M =
[9.5 1.0 -12.9 3.3 -37.7 70.2 -17.1 -25.7 -65.9 13.4 1.4 0.2 -22.4 -7.3]
[-15.3 -12.2 -35.9 -14.9 -48.4 40.6 -5.4 -23.0 -44.7 19.1 27.1 -6.1 -17.0 -4.4]
[-19.6 -3.9 -28.2 -25.1 -25.2 -2.8 0.5 -22.0 25.0 11.2 14.4 -16.0 1.0 -13.8]
[-19.6 2.3 -8.3 -11.7 -13.6 -72.6 8.1 -25.4 11.8 -4.2 -17.3 -4.7 -2.4 -2.2]
[-41.1 -20.9 -21.8 -17.1 -39.9 50.2 5.1 -20.6 -24.7 11.5 43.5 -2.3 -11.8 6.9]
[-21.1 27.5 -14.0 -6.9 -28.5 -30.2 23.1 -37.6 -38.4 0.7 -42.2 14.1 -15.4 -19.4]
[11.2 34.7 7.0 7.7 -6.9 8.3 21.8 -18.3 -31.2 12.3 -10.8 14.0 -13.5 -10.1]
[-12.5 10.1 -8.0 -5.9 -1.2 75.3 -12.5 -17.0 31.1 -7.5 -20.2 -11.7 2.6 -12.5]
Indices start at 0.
(0, 0) => 9.5
(2, 2) => -28.2
(2, 8) => 25.0
(1, 2) => -35.9
(7, 4) => -1.2
(3, 11) => -4.7
(6, 11) => 14.0
(3, 8) => 11.8
(7, 12) => 2.6
(4, 1) => -20.9
(3, 9) => -4.2
(4, 9) => 11.5
(4, 6) => 5.1
(4, 2) => -21.8
(4, 0) => -41.1
(5, 3) => -6.9
(7, 11) => -11.7
(6, 5) => 8.3
(2, 11) => -16.0
(0, 5) => 70.2
(1, 1) => -12.2
(2, 7) => -22.0
(5, 8) => -38.4
(6, 2) => 7.0
(4, 3) => -17.1
(7, 10) => -20.2
(7, 0) => -12.5
(0, 3) => 3.3
(4, 11) => -2.3
(4, 12) => -11.8
(2, 10) => 14.4
(6, 12) => -13.5
(0, 2) => -12.9
(0, 7) => -25.7
(0, 13) => -7.3

arr =
5389  4434  9889  5952  8097
5222  5857  9938  7022  9523
9169  5782  6246  9774  7168
9364  8256  2660  4154  8222
Indices start at 0.
(0, 0) -> 5389
(3, 0) -> 9364
(2, 4) -> 7168
(2, 2) -> 6246
(0, 1) -> 4434
(1, 4) -> 9523
(1, 0) -> 5222
(3, 2) -> 2660
(2, 1) -> 5782

A =
[[ 406  121 -612  -74  323  453 -573 -142 -188 -478  252 -315  -42 -186]
 [ 431  313 -164  255   32  386 -698 -278  -89 -322  -48  -51 -376 -131]
 [  20 -856  -35 -459   86  438 -652   62  206  344    5 -753 -655 -161]
 [-272 -228  224 -314   -5 -493 -654  237 -582  138  221  300 -178 -605]
 [-528   78 -284  106  597 -413 -194  537 -632  -49  578    5 -311 -670]
 [-183 -435 -719 -178  712  113  353 -275  234   84   10 -705  219   65]
 [-567   -9 -485   -1  686  553  690  543   76  268  436 -553  164   54]
 [-363 -350  -92 -320  293 -309 -698  105 -481  162  360   63 -526 -603]
 [-493  493  791  290 -256  434 -568  199 -259 -219  328  727 -443 -407]
 [-468  -40  462  138  -34  416 -828  -53  145  227  154  -47 -664 -110]]
A[0,0] -> 406
A[0] -> [406, 121, -612, -74, 323, 453, -573, -142, -188, -478, 252, -315, -42, -186]
A[:, 11] -> [-315, -51, -753, 300, 5, -705, -553, 63, 727, -47]
A[2,10] -> 5
A[2,4] -> 86
A[5,8] -> 234
A[8,4] -> -256
A[:, 7] -> [-142, -278, 62, 237, 537, -275, 543, 105, 199, -53]
A[6,3] -> -1
A[6,1] -> -9
A[:, 13] -> [-186, -131, -161, -605, -670, 65, 54, -603, -407, -110]
A[5] -> [-183, -435, -719, -178, 712, 113, 353, -275, 234, 84, 10, -705, 219, 65]
A[7,9] -> 162
A[4,2] -> -284
A[8,9] -> -219
A[7] -> [-363, -350, -92, -320, 293, -309, -698, 105, -481, 162, 360, 63, -526, -603]
A[4,5] -> -413
A[7,1] -> -350
A[1,12] -> -376
A[5,0] -> -183
A[3,1] -> -228
A[3,2] -> 224
A[8,13] -> -407
A[8,0] -> -493
A[7,2] -> -92
A[6,5] -> 553
A[8,8] -> -259
A[1,6] -> -698
A[3,9] -> 138
A[0,4] -> 323
A[2,8] -> 206
A[:, 12] -> [-42, -376, -655, -178, -311, 219, 164, -526, -443, -664]
A[7,12] -> -526
